In the rows, zero is written as 128.
M: 3 groups of rows, each row roughly a mix of its group's hidden directions:
M (98 x 10):
[[153 123 150  94 121  82 160 111 121  72]
 [117 114 153 115 176  77 151 154 118  89]
 [ 86  94 129 139 109  89 104 172 161 148]
 [125 129  64 135 115 132 141 148 157 183]
 [102 113  62 178 132 125 128 137 142 156]
 [ 96 138  99 193 157 111 137 114 100 108]
 [100 121 145 157  77 136  68 107 132 143]
 [154 112 181  72 134 114 152 155 109 124]
 [142 136 197 123 142 149 127 130  72 136]
 [ 70 106 101 163 102 117 121 170 146 138]
 [168 135 169 102  92 164 107 108 122  91]
 [ 85  85 163 129 141  80 119 154 105 142]
 [121 124 190 136 152 119 116 176  86 128]
 [151 124 158 113 129  57 120 135 138  84]
 [180 119 173  92 120  84 142 117 117 110]
 [161 140 115 107  74 132 111  93 177 119]
 [159 145  84 151 153 112 180 117 144 162]
 [156 121 184  70 127 130 122 145 129  94]
 [133 127  77 164  98 137 112 110 118 185]
 [157 125 172  70 138 159 142 152 108 107]
 [189 143 104 140 133 117 136 130 168 176]
 [163 135  92 127 107 154 115  71 170 133]
 [129 165 146 100  99 158 109  78 170 129]
 [ 89 134  70 149 143 102 127 120 162  90]
 [140 105 192  81 137 130 131 148  97 105]
 [ 72 153 146 137 112 163  83  98 122 142]
 [113 134  98 131  94 104  78 177 159 127]
 [ 86 104  91 194 145 139 115 123 130 142]
 [197 155 109 119 155 140 152 106  99 115]
 [ 71  91  99 178 136 115 110 144 131 129]
 [109 168 105 148 102 166  90  88 156 131]
 [143 142 197 125 141 136 130 116  75 105]
 [179 134 120 131  87 151 109  76 159 130]
 [166 101 115 133 105 169 148 121 116 188]
 [157 131 109 166 169 144 159 133  75 149]
 [ 75 140 134 133 161 175 128 158  98 156]
 [130 109 156 117 142 155 156 126  71  77]
 [108 130  91 186 160 157 123 105  92 135]
 [127 162 165 132 119 146 138  74  81 101]
 [181 155 134  95 153 127 154 122 137  76]
 [146 163 126 127 197 132 143 109  85 117]
 [156 100 191  83 133 132 140 122  96 122]
 [157 110 185  82  98 111 105 117 145 114]
 [109 110 145 152  76  93  77 119 149 113]
 [114 131 175  85 104 157 109 108 116  79]
 [158 136  88 121 137 165 149 123  98 187]
 [106  96 102 162 118 118  66 141 164 128]
 [127 123  63 160 101 142 116 110 169 150]
 [164  96 139 102 100 129 145 161 124 188]
 [170 138 158 128 147 154 135 147  63 147]
 [126 105 194  93 155 124 141 140  94 104]
 [137 163 181  97  98 153 111 102 125  92]
 [156 159  84 145  91 175 127 103 155 124]
 [155 122 190  83 107 147  95 124 112 117]
 [ 91 170 131  96 104 140 103  77 149 110]
 [ 82 109 116 156  83 162 116 129 147 170]
 [144 139 183 104 100 164  84 106 124 108]
 [128 142 128 157  71 161  95  87 154 116]
 [134 116 186  98 159 142 124 126  71 133]
 [163 121  76 142 160 114 174 111 126  96]
 [148 124 178  71 100 136 106 140 159 111]
 [ 99 131  61 174 144 131 118 110 151 136]
 [178 152 132 114 152 156 170 102  89 112]
 [161 154 177  73 118 146 137 121 100 111]
 [117 133 117 163 109 193 119 111  84 150]
 [ 83 125 156  78 108  93 154 143 125  96]
 [145 155 190  76 104 152 127 119 119 128]
 [150 100  92 136 113  65 131 120 134 172]
 [170 109 176  77 126 114 124 165 136 145]
 [109  96  96 134 180  87 156 163 124 128]
 [157 123 136  91  93 121 116 133 182  81]
 [143 133 102 110 114  67 115 156 176 148]
 [111 112 138 116  96  92  92 161 181 151]
 [136 174 157  90 122 145 116  70 129 105]
 [133 105 192 101 105 130 106 174 113 133]
 [114 114  88 131 110  80 136 164 182 130]
 [ 75 103 139 104  97  97 121 137 173 100]
 [140 115 103 159 120  79 161  92 112  86]
 [116 119  63 148 129 148 115 125 186 117]
 [102 177 116 137 140 137  93  79 151  94]
 [122 144  77 183 117 105 132 120 148  86]
 [130 138 179 103 169 169 145 118  91 106]
 [ 80  76 100 174 134 123 128 134 148 104]
 [161 133 152  87 120 157 128  99 117  68]
 [108 129  86 119 112 151 102 153 182 168]
 [145 133  81 128 105 109 136  73 167  98]
 [155 115 102 166 169 123 164 150  82 144]
 [ 88 127  80 106 144  88 156 134 153  94]
 [ 68  85 112 158 134 110 107 153 113 103]
 [141 141 167 110  96 154 111 124 152  64]
 [151 159 133 117 119 208 122 108 111 135]
 [120 125  77 160 140 162 117 118 140 187]
 [117  93 156  86 153  95 138 151 122 179]
 [114 122 160 108 120  82 122 180 139  82]
 [117 141  66 163 115 147 116  84 158 135]
 [139 116  92 161 123 112 113 132 193 166]
 [171  84 138 119  99 144 139 168 129 174]
 [118 121 159 132 144 126 142 171  57 146]]
one row of each group, then the others: which group is each in?
[123 120  75 138  89 114 113 138 190 124] | B
[157 122 131  99 169  86 169 152 122  92] | L
[ 78 144 136 152 145 160 130 112  67 134] | J

[152 123 170  77 171 137 158 140  99 117] | L
[ 95  81 143 135 145  68 142 155 109 141] | L
[140 121 104  95  87 114 115 144 195 116] | B
[180 134 173  75 108 136 145 127 144 112] | J
[171  79 136  92 102  97 152 141 116 152] | L
[177 124 138  89 127 166 179 134 120 101] | L
[141 127  79 162 165  95 164 148 106 151] | J
[164 114 145 105  96 123 180 101  85 145] | B
[162 113 192  90 118 134 122 114 101  99] | L
